rotation ticks, each row followed by its count of ticks:
The counts run from 0 to 122.
[100  81  80 156 131 110 110 155 138 103 126 150 131 137 165 138 102 116
 174 148 166 149 115 132 130 129 126 143 113 134  67 151 134 185 108 101
 118 131 129 114 160 156  94 132 161 118 155 137 152  88 150  90 144 112
  88 175 128 147 100 143 130 136 177 138 153 132 156 179  95 155 122 114
 119 138 133 146 109 127 140 186 118 139  48 127 120 151 136] => 35
[ 90 100  69 133 112  75 136 110 147 106 124 129 146 127 157  99 122 108
 125 140 167 141 104 155 117 108 129 143  63 116  94 174 132 173 139 100
 117 113 171 127 114 155 104 151 134 122 146 120 135 116 174  82 158 103
 109 160 123 134 120 152 125 141 162 148 117 136 158 171 111 152 136 108
 124 166 161 126 112 145 142 181  93 134  51 148 143 167  99] => 6
[ 98 113 106 145 130  91 150 121 123  91 142 135 144 142 162  89 105  94
 137 144 185 144 102 165 115 115 119 144  88 142  91 152 139 194  99 117
 109 132 142 100 116 168  99 139 130 107 170 139 137 110 152  75 164 113
 111 165 147 119 137 127 114 131 158 151 132 148 155 158 100 151 120 131
 107 173 183 106  95 115 147 167 109 136  70 158 139 132 125] => 45
[ 97  71  86 142 133 104 148 141 126 112 127 143 137 161 171 122 100 109
 175 159 195 136 109 140  86 127 116 138  91 139  97 153 114 170 105 110
 119 135 143 110 125 144 101 161 119  95 140 125 150 112 133  77 147 122
  89 170 143 122 105 143 119 133 191 143 163 129 158 163 107 158 107 134
 130 150 147 128 123 109 126 174 106 141  54 126 106 159 116] => 41
[ 89 101  60 137 125  82 139 111 146 111 135 137 138 137 132 124 138 101
 144 127 164 143  90 165 135 113 132 140  78 105 108 188 136 177 125 112
 111 125 159 119 123 145  99 146 139 105 147 125 134 104 175  69 163 100
  74 157 113 126 129 156 127 167 156 155 144 121 147 180  91 149 120 114
 126 146 147 129 116 128 128 165  98 139  72 165 123 163 140] => 72
[102  94  82 151 120  93 103 137 129 101 141 154 141 113 153 122  98 102
 151 128 177 146 126 135 137 130 108 113 110 146  61 161 130 194 116 107
 119 128 155  93 122 123 102 134 164 130 159 126 145 108 167 110 168 121
  89 144 108 150 125 136 115 132 161 153 150 130 125 161 111 146 122 130
  97 138 152 148 120 131 125 205 103 127  54 120 111 160 150] => 100
[113  94  91 160 123 100 147 140 145  91 132 146 143 151 151  99  99  99
 136 133 174 152  97 155 109 111 147 165 108 127  82 142 113 193  89 135
 128 158 133 122 124 143  92 134 116  98 179 135 122  96 150  72 152  97
  94 167 140 120 131 146 141 150 166 137 156 127 134 159  86 176 136 110
 125 167 151 134 102 127 124 175 111 131  73 143 117 137 148] => 110
[ 88 108  99 151 121 112 132 143 135 104 138 128 143 153 145 125  93  97
 167 133 167 148  86 141 113 112 122 145 117 118  79 168 139 190  87 124
 125 134 129 113 142 163  97 130 131  95 177 130 133 114 146  75 159 110
  91 172 145 119 138 151 128 120 162 155 141 122 146 171  99 167 123 131
 121 157 150 117  99 128 129 188 103 133  72 156 108 146 116] => 112
[106  64  74 155 112 124 130 140 125  90 122 145 139 140 162 120  89 106
 152 118 171 137  88 135  97 137 129 132  94 114  72 166 127 175  97  98
 122 123 145 113 132 145  98 119 136 122 159 111 129 118 167  89 166 116
  99 162 121 130 125 143 115 133 167 143 150 129 141 158 126 152 127 125
 120 142 152 135 122 120 134 193  91 135  59 129 101 165 122] => 106
[ 90  96  95 140 129 115 122 138 136 110 143 144 142 148 156 129  97  96
 183 134 176 140  99 136 115 130 118 156 120 123  77 171 133 180  81 122
 126 120 129 113 157 165 108 136 127  92 175 130 148 121 126  78 155 110
  97 170 157 119 136 150 128 108 172 163 144 126 140 168 102 162 115 121
 118 158 138 112  81 122 139 187 114 144  65 152 108 149 124] => 113
[ 83 108 107 135 128  89 136 126 118  93 151 135 142 145 156 114  88  94
 157 143 187 135 106 155 110 123 103 138  98 136  89 164 142 184  96 117
 111 117 147  97 117 160 101 155 134  93 157 139 136 121 145  77 170 127
 109 157 150 111 138 131 106 117 161 155 117 139 143 163 115 138 107 134
 110 171 175 110  94 110 139 173 103 142  66 153 129 143 129] => 46
[ 89  95  69 129 126  79 129 115 156 113 114 134 138 122 162  86 117 116
 117 144 156 122 104 151 119 109 136 151  63 120 105 175 124 173 132  97
 110 110 150 125 131 143 111 166 121 122 156 123 146 106 159  84 149  97
 113 157 116 140 120 154 132 161 165 135 119 145 154 169 108 160 132 104
 134 164 164 137 106 136 144 175  98 126  60 158 154 157 110] => 5
[ 93  86  68 120 139  93 120 133 149 126 130 141 120 107 147 123 110 121
 165 110 167 144  96 140 129 126 130 122 103 122  85 156 143 180 104  98
  99 119 140  92 113 142 104 134 136 113 165 110 152 102 133 107 161 111
  69 165 106 124 139 136 128 151 167 141 171 136 137 161  94 159 118 120
  98 131 132 104 126 138 152 194  94 131  60 164 109 171 130] => 67
[121  72  70 136 127 104 154 131 131 101 122 143 152 144 164 109 120 110
 129 142 181 132 113 163 120 133 143 144  65 123  95 155 116 194  95 108
 127 124 131 110 153 152  89 131 135 114 169 144 151  92 138  77 150  99
 103 148 142 147 118 148 120 151 166 167 132 130 153 139 112 159 127 110
 127 157 158 155 102 123 129 180 112 135  65 146 131 149 128] => 38
[102 103 113 165 108 103 111 137 160 112 164 137 132 136 157  94  96  94
 128 127 172 123 114 153 144 145 122 120 109 151  78 164 128 194 102 138
  96 147 123  80 115 111 131 124 148 108 169 149 141  94 141 110 148 101
  97 120 123 141 136 155 131 164 147 148 136 134 129 182  88 145 119 119
  97 118 169 147 105 121 121 190 103 144  63 170 133 137 148] => 24
[103 105  91 153 115 100 140 145 140  96 129 140 142 154 145 108  92  92
 151 132 165 153  85 150 104 109 133 148 105 121  87 152 130 198  79 130
 121 144 127 113 132 158  89 130 129  95 174 139 125 106 152  73 159  95
  93 163 146 120 137 150 129 133 161 157 153 121 136 166  84 165 133 131
 124 163 157 121  95 132 133 177 107 134  70 156 115 133 124] => 111
[108 116  96 163 121 101 123 126 133 138 162 128 155 154 171 110 103  81
 149 124 194 128  92 128 123 117 115 117  95 141  95 183 140 184  79 120
 127 131 145  82 114 116 139 154 133 126 159 119 117 123 147 121 153  92
 101 141 124 121 135 158 138 141 149 156 142 120 117 199  97 146 107 121
  91 143 158 121 109 139 127 190  77 145  55 154 113 156 116] => 20
[ 97  87  92 133 130 113 119 120 133 131 139 143 144 125 169 100 117 119
 177 157 164 136 123 153 131 119 129 159  94 129  76 172 127 173 123 112
 100 112 181 115 142 140 120 142 132 112 148 132 152 105 141  91 150 100
 109 164 144 133 100 171 162 156 166 144 154 132 156 169  85 161 121  98
 114 135 131 130 102 126 112 180  91 128  73 160 119 183 137] => 75
[104  85  85 164 124 101  94 138 165 114 143 158 122 137 145 113 116 101
 148 111 182 125 105 128 136 157 126 124  95 135  75 169 137 153 113 113
 121 126 141  92 135 123 129 132 139 129 147  97 142  89 160  95 154  99
  99 147 114 173 120 162 126 151 167 146 177 129 147 161 102 150 125 108
 107 111 147 138 117 118 148 198  90 138  50 123 117 161 136] => 28
[110  64  99 131 130  93 124 120 161 118 164 148 144 127 188  96 116  85
 132 132 177 114 117 136 107 147 100 139  92 137  99 152 102 181  75 135
 119 135 147  93 119 124 137 144 116 114 136 122 129 112 127 131 137  91
 106 122 134 122 124 153 149 161 171 136 129 153 138 174  93 160 102  87
  87 152 164 129 114 124 127 163  92 151  58 134 129 170 137] => 16
[ 86  98 108 130 133  74 111 145 133  97 159 157 129 129 179  84  89  86
 151 148 190 124 115 121 116 132 111 148  97 143  94 160 121 160 109 120
 125 119 160  89 107 122 134 143 125  89 157 123 133 113 128 124 170 106
 113 130 126 133 139 136 143 108 169 145 148 123 133 153 119 145 131 105
  89 169 157 126 118 140 127 209  88 131  66 128 119 167 127] => 54
[109  97  97 171 126  93 129 120 143 121 137 151 134 137 185  89 107  95
 129 146 180 126 107 149 132 119 132 117  91 163  85 163 139 187 118 111
 127 140 147  91 111 101 125 160 153 149 182 133 139  99 149  96 145  97
  99 158 102 146 115 142 133 156 137 160 158 129 130 193 106 150 135 133
 122 148 165 158 117 144 128 202  93 131  76 148 151 142 121] => 97
[104 100  80 138 120  90 140 132 164 125 128 138 138 130 164 100 110 105
 141 138 170 139 107 150 117 121 149 132  81 132 108 156 121 187 107 115
 105 128 121  91 114 106 114 137 126 100 168 142 149  85 118 115 142  98
  69 133 109 122 138 152 143 166 153 169 166 116 129 167 102 171 135 120
 124 143 132 151 132 166 112 210 103 134  72 165 129 149 134] => 64
[ 85 100  87 142 124 113 119 121 137 118 138 135 145 131 159 128 117 116
 191 146 165 137 103 141 133 118 121 147 102 122  74 180 143 171 138 109
 103 111 173 127 137 150 116 146 134 114 141 122 145 112 157  89 151 111
  92 174 136 127 106 168 147 148 167 146 164 129 151 185  86 150 117 116
 125 138 131 119 105 123 117 177  90 134  66 154 113 186 126] => 74
[ 84  97  83 131 103  88 132 122 147 104 134 129 161 125 165 117 108 103
 141 140 172 146 119 146 105 109 118 140  84 109  91 163 137 177 133  90
 107 109 185 120 112 155 107 151 131 122 126 123 128 125 174  93 156 112
 109 163 126 128 120 149 122 139 167 147 120 121 159 174 107 139 120 107
 117 166 162 118 119 143 131 182  97 135  42 139 129 180 111] => 7
[ 81 117 118 133 155  87 110 134 140 109 167 160 123 138 168  98 117  92
 170 149 189 130 111 129 133 128 120 157  85 149 104 149 136 160 101 118
 104 126 148  78 118 148 132 138 125 101 156 125 141  89 129 112 161 100
 114 153 148 136 115 140 140 132 175 139 170 146 174 172  91 142 137 109
  92 170 161 104 107 119 145 187  88 124  78 143 136 149 148] => 121
[103  90  97 137 109  94 129 142 166 116 134 152 140 130 170 112 104 103
 152 138 173 129 128 145 119 137 155 145  89 129 100 148 121 184 105 120
  98 144 120  92 110 108 123 129 122 108 158 146 145  87 126 131 141 107
  61 138 110 112 137 143 139 164 161 169 160 120 142 176 101 172 139 117
 124 149 143 150 136 158  98 208 106 138  59 150 122 148 139] => 63
[ 77 113 107 135 126  91 121 117 147  95 160 166 133 131 177  81 120  92
 138 167 164 108 110 152 119 143 105 154  72 147  89 159 115 164 100 141
 109 133 144  94 131 141 143 149 111  91 161 136 140  99 159  92 163 112
 106 133 132 129 124 159 128 138 153 142 148 151 166 162  86 170 143 126
 126 177 185 126 113 118 127 182 105 129  67 128 149 136 120] => 50
[ 79 100 106 128 136  64  93 140 144  89 158 158 124 124 173  93  92  92
 146 143 183 134 121 119 118 131 109 156 102 146  96 143 122 162  98 124
 111 133 154  91  97 117 129 139 124  92 148 124 128  89 142 137 163 109
 105 127 121 136 127 129 139 119 173 129 157 136 142 165 108 148 139 101
  86 170 164 132 127 131 134 200  95 127  59 118 124 153 147] => 55
[105  95  94 140 151 107 146 124 125 114 138 157 128 141 187  80 105 114
 148 167 189 141 105 163 103 109 123 150  93 151  93 147 122 181  90 112
 119 140 137 109 125 146 103 164 108 109 178 133 146 103 127  87 144 101
 111 177 150 121 105 139 139 139 175 129 161 149 156 156  84 168 128 116
 126 166 154 128  94 119 141 168 107 129  73 145 130 141 124] => 43
[ 81  91  74 136 129  86 129 119 155 113 127 143 123 119 176  86 105 116
 132 154 159 117 109 151 126 123 136 164  81 143 101 167 116 169 132 101
 106 115 148 131 130 134 104 166 126 107 150 124 165 103 145  79 138 107
 105 149 125 126 115 151 141 175 166 122 126 138 149 178  96 166 124 107
 137 154 146 151 113 132 137 176 106 130  65 158 150 159 115] => 4
[107 120  94 135 132  92 107 136 154 131 153 139 145 152 171  99 112  98
 144 157 188 137 130 142 119 130  86 125 110 150  96 150 123 175  87 131
 109 152 129  82 128 126 130 156 121 113 137 133 134 100 137 131 140 102
 103 134 137 145 116 155 139 132 166 141 148 139 151 167  58 164 112 105
  95 138 147 123 102 142 152 180  94 145  25 133 123 140 129] => 88
[ 81 104  77 136 122 100 129 118 139 118 142 138 145 132 138 131 125 107
 175 135 165 141  99 150 119 119 120 136  91 112  83 181 135 168 128 110
 108 111 165 118 137 153 107 145 139 107 143 117 136 107 172  78 164 106
  72 159 117 129 120 173 132 157 156 152 157 120 152 186  94 152 118 121
 120 137 136 116 114 126 122 176  84 138  67 154 109 173 132] => 73
[104  84  91 135 147 112 147 136 119 111 128 150 132 152 180  95  99 107
 176 162 190 130 107 146  89 123 117 149  95 154 100 145 119 175 105 111
 113 138 141 110 131 138 102 171 111 103 159 130 155 104 122  93 141 111
  97 174 154 120 100 141 139 141 187 135 171 131 151 167  95 169 114 130
 128 154 146 132 108 115 134 168 106 132  63 130 110 160 119] => 42
[ 97 105  86 128 120  83 103 127 154 116 139 156 132 116 163 125 120  95
 148 129 176 136 107 123 134 133 131 144  92 102 102 171 148 168  90 101
 131 114 134  86 137 143 124 130 123 122 164 120 127  95 131 136 165 109
  95 131 101 122 154 137 124 135 166 151 139 134 131 170 121 153 137 105
  98 160 146 130 120 155 134 223  93 141  53 125 131 152 128] => 60
[ 98  91  90 132 108  88 103 141 164 113 141 169 140 106 169 134 117 102
 157 137 172 138 119 131 126 142 131 144 103 105  91 153 143 166  98 109
 114 131 137  90 122 138 127 121 120 121 151 126 136  86 137 137 159 123
  85 132 111 115 147 138 118 145 170 146 152 133 144 168 114 155 142 112
  99 151 147 125 130 156 130 222 105 144  46 112 127 160 148] => 61
[ 87  85  81 138 136 100 114 133 144 111 144 133 131 140 168 106 106 100
 155 145 168 123  99 121 124 126 111 163  98 130 106 177 101 164  94 104
 116 113 142 112 146 143 118 157 130  97 126 124 143 107 139 114 139  97
 118 140 148 128 105 164 155 145 183 119 128 140 161 182  88 154 106  81
  95 157 149 136 107 116 142 156  92 130  51 148 126 166 123] => 81
[ 96  96  83 118 116  90 126 126 137 106 136 115 163 130 183 108  96 101
 140 124 158 133  96 129 104 123  96 119  96 123  88 176 105 193  85 113
 108 110 138 102 132 149 114 130 146 106 154 134 131 127 152 123 152 118
 106 134 127 129 118 160 132 128 145 157 110 139 152 178  95 161 108 108
 100 170 164 118 116 136 144 172  89 137  55 161 117 163 102] => 13
[ 86 108 109 133 121  90 112 136 135  96 152 142 150 141 176  85  81  87
 156 144 185 121 109 121 114 136 117 144  88 145  99 173 129 155 102 113
 115 110 159  83 103 126 136 140 128  88 157 129 131 117 133 115 169 116
 126 132 127 137 141 139 127 110 165 157 140 124 147 160 133 142 131 118
 103 169 168 121 124 137 120 214  95 127  68 149 128 168 111] => 53
[ 79 103 110 136 125  68  93 144 164  88 148 154 120 127 172  87  95  83
 137 142 167 132 112 125 124 123 120 152  98 147 100 139 110 173  97 118
  99 144 132  88  98 118 123 138 128  90 159 140 131  85 147 129 156 109
  96 131 122 125 124 136 145 142 164 124 151 135 149 175  99 156 151 112
  94 177 160 141 136 138 136 191  94 127  62 133 136 136 145] => 56
[ 98  99  86 138 128  77 125 135 157 122 146 134 149 142 169  97  96  98
 121 126 201 111 114 142 132 143 101 112  82 151 107 174 128 185  99 113
 129 119 131  77 107 113 120 154 143 124 162 125 142 114 123 115 152 103
 115 127 119 146 148 132 114 131 156 164 122 132 134 166 114 136 100 121
  95 137 173 141 109 130 154 191 106 155  53 166 137 153 119] => 92
[ 96  99  67 137 124  78 142 108 161 110 133 143 133 126 136 113 135 103
 141 128 167 136 103 167 135 121 147 151  82 118 108 176 127 184 130 111
 115 125 150 114 124 137  93 147 132 105 161 131 142  98 151  68 155  99
  75 152 113 129 139 151 139 180 158 152 141 137 130 172  94 151 118 111
 133 154 145 136 110 126 125 167  96 138  82 175 139 161 151] => 71
[109 111  99 157 102  98 138 143 143 119 149 108 171 164 176 107 101  90
 136 152 194 138 122 140 114 123 127 145  86 132 105 174 128 176 101 105
 114 131 134  98 107 142 125 147 130 117 130 143 118 110 147 112 134 102
 116 136 147 116 127 161 128 132 172 166 103 121 163 183 109 132 108 109
 110 151 170 132 111 144 120 178 101 152  37 160 135 152 118] => 85
[ 85  90 107 136 122  90 142 131 167  87 159 149 139 141 163 107 125  98
 150 138 181 121 113 157 109 154 129 163  83 132  94 142 110 180  94 144
 113 135 125  94 120 155 127 126 104  86 170 143 140  98 134  80 153  98
  99 145 154 132 123 157 129 151 168 167 152 137 170 146  92 151 143 127
 121 160 167 121  97 107 125 167 108 140  75 156 134 145 144] => 116
[102  99 100 156 105  92 136 139 145 111 151 121 163 152 184  93 106  97
 116 145 180 141 110 148 114 126 134 151  72 126  98 165 123 179 100 111
 102 139 133  95 115 142 123 130 131 119 136 142 120  96 159 112 129  98
 123 136 151 117 110 163 132 154 160 158 102 140 177 181  93 145 125  98
 107 153 178 123 109 140 131 157  96 140  42 160 143 153 115] => 84
[111 104  72 155 125  83 120 149 136  99 125 138 137 157 133 122 103  96
 145 123 187 161 105 134 138 109 134 134 102 136  96 161 136 184 119  94
 134 139 140 106 131 137  86 142 159 122 160 132 129  88 168  79 151  93
  87 160 123 162 115 141 134 128 164 154 151 119 142 164 114 145 124 113
 105 138 140 158 115 134 137 196 103 130  54 140 116 144 145] => 33
